(in the rows, 128 means zero)
Each named move below is a turn or a mirror, shown by a few rows before and after it. Which moves, in which order, take the first row of each later pair to the second? The first pair is answered.
move T:
[108 157 111 109  97  78 130 125 153 133] -> [110 162 111  93 114  85 146 119 152 130]
[131 103 110 116 126 134 162 115 140 135] -> [126  96 113 140  99 125 132 125 144 139]
[130 128 144 155 123 163 129 140 110 113] -> [132 130 144 143 133 166 144 138 109 112]
move Q:
[138  82 136 178 123 136 131 109  88 126] -> [123  69 116 167  98 147 132 112 114 131]
[ 96 141 112 118  92 122  75 174 171 118] -> [131 161 156 133 188 131 111 157  87  93]
[ 88 146 123 111 116 173  98 168 158 104] -> [101 169 148 131 152 151  88 168 122  91]
[139  76  92 108 159 135 202  93 124 111] -> [116 101  78 142  78  61 109 124 169 129]
move B:
[124 118 132 139 121 131 134 128 137 137] -> [128 119 129 136 130 130 145 124 131 134]
[109 149 143 151 163  81 101 116 116 103] -> [102 148 142 152 150  86  81 124 126 105]
[123 136 138 157 111 155 102 140 129 145] -> [149 139 141 159 128 137 134 116 111 160]
move J:
[137 153 147 149 147 116 110 140  88 106] -> [109 157 127 112 136 133  97 159 128  95]
[ 90 117  82 134 107 109 128 138 155 115] -> [107 108  80 132  98 127 157 118 147 139]
[166 156 170 150 140 123 139 110  70 159] -> [136 173 161 148 160 104  79 149  96 113]
[134 106 130 122 166 138 170 103 111 127] -> [127 114 137 142 184 119 148 117 107 110]
Then:
(2 to 3 moves a pair)
[118 156 120 126 149  44 106 117 157 108] -> [123 159 130 126 170  49 114 114 138 103]	Q then Q then Q
[121 160 132 115 170  55 157 126 146 149] -> [127 139 127 112 173  79 190 113 140 154]	Q then J
[112 132 117 110 139 189 151 141 141 100] -> [140 112 141 172 104 173 147 127 101 130]	T then J then J
[129  92 113 109 170 183 181 116 114 106] -> [123  81 133 200 116 144  97 140  98 106]	J then T
[104  90 122 151 105 118 100 149 118 121] -> [141 103 128 123 144 104 166 111  96 140]	B then T
[135  98 104 104 144 124 159 133 146 122] -> [150 120 126 128 171  99 145 135 115 117]	Q then Q
[101  85 113 156  92 148 100 141 147 115] -> [137 137 146 145 187 109 127 124  94  97]	T then Q then Q
[151 157 125 108  78  77 146 123 141 172] -> [150 179 151 124 154  62 123 137 102 123]	Q then J
[113 115  87 138 126  86 132 119 164 113] -> [131 110  91 141 133  91 165  97 144 126]	T then J then J
[123  95 110 114 124 154 156 130 132 129] -> [141 124 134 124 170 124 151 125 102 117]	T then Q then T
[155 132 150 135 170 154 154 109 120 119] -> [130 120 109 105 116 152 150 117 184 137]	Q then T
[147 109 154 150 185 178 162 141 120 120] -> [105  94 113 133 122 173 125 167 186 124]	J then Q
[132 137 164 133 112 110  86 155 126 133] -> [152 148 180 122 118 122 114 140 107 145]	J then J then Q
[136 124 134 111 122 177 170 100 117 136] -> [119 102 108 121  80 160 149 108 145 142]	J then Q
[109 105 103 156  93 131 119 151 142 111] -> [116  97 107 143 126 164 154 136 120 105]	Q then Q
[145 168 154 106 153  98 126 151 136 157] -> [132 128 147 125  89 129 110 152 154 177]	Q then T then J
[134 110 129 107 126 185 157 105 110 140] -> [115 110 142 168 103 149  79 137 106 124]	T then J then J
[130 169 115 103 152 131 160 111 140 125] -> [107 163 116 124 114 140 102 143 161 116]	B then T
[100 107  80  91 115  69 122 133 155 123] -> [103 132  95  77 157  78 120 140 140  98]	Q then J
[ 97  86  83 190 110  82 103 154 146 126] -> [ 80 104  89 160 168 119 100 172 140  83]	Q then T then J
[129  84 143 165 177 150 113 117  99  82] -> [122  82 134 189 104 111  75 121 130 118]	Q then J then Q
[148 130 113 138 123  59 163 103 136 101] -> [142 127 105 137 113  58 158 108 147 103]	Q then Q then J
[136 130 133  97 114 167 169 101 108 142] -> [149 117 135 135 112 136 169  96  85 146]	T then B
[137 148 116 111 152  76 136 121 133 121] -> [148 130 138 140 172 109 144 118  98 113]	Q then T then Q
[117 109 115 122 105 128 119 129 139 120] -> [136 124 135 146 118 107 117 122 110 129]	J then Q
[129 118 117 111 112 134 171 121 123 108] -> [137 130 138 145 111  93 136 128 103 107]	J then Q then Q
[118 100 122 134  74 186  98 161 143 116] -> [121 145 126 130  76 113  64 166 159 117]	T then Q
[ 98  87 103 143 105 167 122 145 145 106] -> [131  79 115 159  89 158 155 120 121 141]	J then B
[101 124 133 130 181 101 144 132 138  99] -> [ 88 121 117 100 133 117 143 134 182 125]	Q then Q then J
[180 151 145 132 128 135 157 100 113 155] -> [135 152 122  97 175 163 138 134 142  99]	J then J then Q
[118 113 112 166 122  77 105 128 127 122] -> [123  91 102 140 156 111 168 107 119 118]	B then Q
[106 125  96 112 141 131 106 145 148 113] -> [136 124 107 144 113  88 117 118 129 148]	B then B then T
[127  94 126 125  89 137 106 126 120 147] -> [145 117 151 119 147 132 131 116  87 133]	Q then T
[131 162 126 105  96 137  82 126 113 154] -> [151 157 141 104 125 153 113 109  85 154]	J then Q
[147 148 157 150  90 112 107 127 106 160] -> [142 171 146  94 167 115 138 125 112 125]	J then T then J
[139 126 125 124 169 112 122 136  91  85] -> [125 118 129 138 129 155  89 152  97  89]	B then Q then T
[107 167 140 130 139 115  97 139 113  95] -> [116 142 126 117  69 158 121 119 134 145]	J then J then T
[105 139  87  99  62 129 116 144 176 158] -> [162 149 118 113 138  89 191  94 103 171]	B then Q then Q
[142 152 145 108 141 120 134 136 108 150] -> [135 155 134 100 129 114 128 139 122 155]	Q then Q then T
[108  80 107 125 134 154 179 126 154 121] -> [121  79 114 158  88 127 164 120 145 152]	T then B
[124 107 116 142  70 140 110 129 134 140] -> [154 119 133 154 110  99 144 101  92 146]	B then Q then Q
[119  83  88 169 128 157 134 127 161 129] -> [119 101 105 173 178 149 124 139 130  99]	Q then Q then J
[128 129  97 100 190 132 188 123 164  78] -> [144 116  85 127  82  97 175 103 195 147]	J then Q then J
[115  97 110 125 114 158 123 144 157 106] -> [152 128 128 109 162 127 170 111 125 121]	J then Q then T
[108 119 116 118 115 135 117 138 142 127] -> [122 122 136 148 132 114 112 132 110 128]	J then J then J
[108  90 105 181 123 154 119 147 138  93] -> [ 97 101 100 160 125 162 113 150 150  90]	Q then J
[116 115 140 137 113 178 110 133 130 122] -> [108 129 123 112 101 151 107 136 161 129]	Q then T then Q
[ 84  99 110 115 144 155 131 124 137  99] -> [102  84 122 163 106 149 128 113 116 126]	J then T then J
[122 157 101 106 159  92 123 137 157 103] -> [134 167 127 114 179 117 118 140 125  98]	Q then B then Q
[101 146 153 161 108  99  90 137 105 136] -> [102 126 118 140  78  91 119 122 140 153]	B then Q then Q
[140 153 149 116  78 155 105 139 135 171] -> [128 166 136  89  92 135 100 149 159 160]	T then B then Q
[125 131 159 181  92 145 109 111  97 166] -> [126 159 163 158 182 124 123 115  79 121]	T then J
[120 133 129 126  73 130 105 129 145 150] -> [140 155 130  96 146  94 151 109 124 136]	T then Q then B
[134 158 120 114  89 160 108 137 140 129] -> [157 150 139 130 126 166 143 119 100 126]	Q then Q then J
[156 147 100 102 151 127 143 109 135 127] -> [149 137  87 104 117 121 134 110 154 138]	J then Q
[138 152 127 101  98  94 117 133 150 163] -> [149 152 154 144 110  91 101 134 108 153]	Q then T
[105  56 107 154  87 164 138 134 120 127] -> [ 90  88 105 125  68 159 100 151 158 129]	Q then J then J
[134 105 147 171 126 124 133  90 114 156] -> [127 101 141 168 108 119 119  97 127 159]	Q then Q
[110 142 117 119 119 172  74 161 153 101] -> [149 124  87  98  92 124 155 101 165 158]	B then B then Q
[102 121 124 134 150 141 131 139 121  74] -> [ 94 122 109 108 116 155 132 139 149  94]	Q then Q then J
[139 114 127  96 131 164 163 120 133 115] -> [148 102 149 162 125 130 137 119  95 113]	J then T then B
[142  86 137 100 120 136 188 111 147 115] -> [148 102 179 171 119  98 123 129 107 105]	T then Q
[143 104 125 171 108 116 130 125 110 133] -> [115  93 100 143 104 138 128 136 147 115]	J then Q then Q
[170 146 151 132  92 138 148 116 105 177] -> [149 123 112  87 103 158 176 118 145 158]	J then T then Q
[192 154 150 104 145  91 193  71 104 176] -> [137 158 155 174  74  54  52 142 135 151]	T then J
[125  79  73  97 164 112 198  92 144 140] -> [100  89 128 192 181 112  82 152  89  88]	T then Q then B
[124 143 148 156 118 116  88 143 110 135] -> [111 118 116 126  87 149 112 144 147 145]	Q then Q
[140 165 172 124 155 159 123 118  76 144] -> [137 130 161 151 137 177 131 110  71 151]	T then Q then J
[123 133 153 134 150 162 131 131 103 119] -> [128 116 146 139 116 172 132 125 115 146]	T then B then Q
[151 101 150 197  94 159 117 139 118 181] -> [135 114 157 207 142 141  82 164 108 138]	Q then J
[124 157 158 103 133 140 148 147 133  93] -> [118 142 169 132 112 150 124 156 123  93]	T then Q then T
[151 123 145 148 146 158 151  99 102 139] -> [146 109 130 170  96 133 126 102 122 155]	Q then J
[135 144 148 166 167  83 101 136  97  99] -> [116  95  91  91 145 159 178 118 151 113]	T then Q
[115 137 101 100 136 107 132 135 144 122] -> [138 124 104 120 115  98 149 112 134 145]	J then J then Q
[152 184 121 110 134 130 137  84 116 126] -> [160 168 119 125 117 123 147  77 111 138]	Q then J
[129 132 123 106 148 173 128 128 125 125] -> [143 131 139 132 163 157 122 123 102 123]	J then J
[124 149 153 115 124 186 113 147 113 115] -> [145 156 155 105 130 171 141 124 100 135]	B then T then B
[123 125 123 125 171  94 134 122 133 108] -> [111 114 107 112 108 125 128 123 171 136]	J then T then J
[109  79 117 154 126 166 133 130 113 106] -> [ 97 104 119 146 138 153 101 150 120  86]	Q then Q then J
[121 152 144  98 141 175 119 138 110 120] -> [118 142 128 101  92 163 102 141 138 142]	J then Q
[137 117 146 183 113  96  98 131 104 125] -> [124  66 110 158 101 147 139 121 131 120]	B then Q then T
[105 166 119  86  99 122 109 126 163 160] -> [133 174 130  94 138  96 149  93 131 163]	B then Q then Q
[154 180 142 118 111  73 120 122 116 162] -> [159 157 125  82 137 121 176 102 121 159]	T then Q
[134  82 113 183 107  92 123 120 113 123] -> [129  94 124 165 172 117 140 123  95  85]	J then Q
[121  69 118 189  96 119 125 125 116 129] -> [135  72 115 161 145 116 169 109 102 122]	B then T
[115 100 112 148 124  88 161 127 161 131] -> [ 94  98 114 138 142 125 149 146 164 102]	Q then Q then B
[167 160 143 136  92 128 129 109 101 167] -> [164 181 144 121 149 115 138 116  92 135]	J then T
[139 132 131 118 131  89 151 113 127 135] -> [114 136 124 123 121  96 104 147 144 113]	J then B then B
[102  78 128 169  94 126  84 153 143  99] -> [ 96 105  97 113  97  91 104 149 186 108]	T then Q
[119 116 100  97 128 111 161 122 139 184] -> [121 104 116 148 103  92 129 126 121 193]	T then J
[136  85  95 123 149 124 183 116 122 129] -> [122 100 120 137 184 144 143 141 103  94]	B then Q then Q
[129  84 112 185  83 151 123 103 129 135] -> [114 118 127 191 117 126  72 137 128  95]	Q then J
[170  99 123 136 164  83 176 118  82 118] -> [115 103  86 123 125  57 102 166 154  95]	J then Q then Q
[132 164 133 100 166  87 116 141 135 126] -> [109 140 114  79 130 139 115 152 171 129]	Q then B
[101 120 114  84 156 156 144 145 132  94] -> [142 133 121 117 105  68 158 109 122 155]	J then Q then B
[119 132 123 101 133 147 138 136 148 126] -> [125 130 124  99 142 141 153 127 138 131]	B then B then B
[115 120 104 116 132 145 157 136 106 135] -> [123 141 128 134 143 119 136 140  81 129]	Q then Q
[141 116 136 152 190 130 151 125  89  97] -> [125  87  97 110 128 166 174 116 151 127]	J then Q then J
[133 156 169  86 137 231 124 135 114 132] -> [146 143 176 105 125 231 132 128  99 149]	T then J then T
[133  76 112 161 138 187 150 103 102 109] -> [106  83 105 171 133 173  92 135 120  81]	T then J then J
[119 127 115 135 102 119 114 134 142 126] -> [145 132 134 151 120 117 133 117 110 136]	J then J then Q
[113 139 131 165 107 166  91 119 123 108] -> [134 139 113 134  83 144 138  83 145 148]	B then T then Q
[101 138 134 134 165 117  82 155 114  77] -> [ 86 126 106  90 122 158  97 153 161 100]	J then T
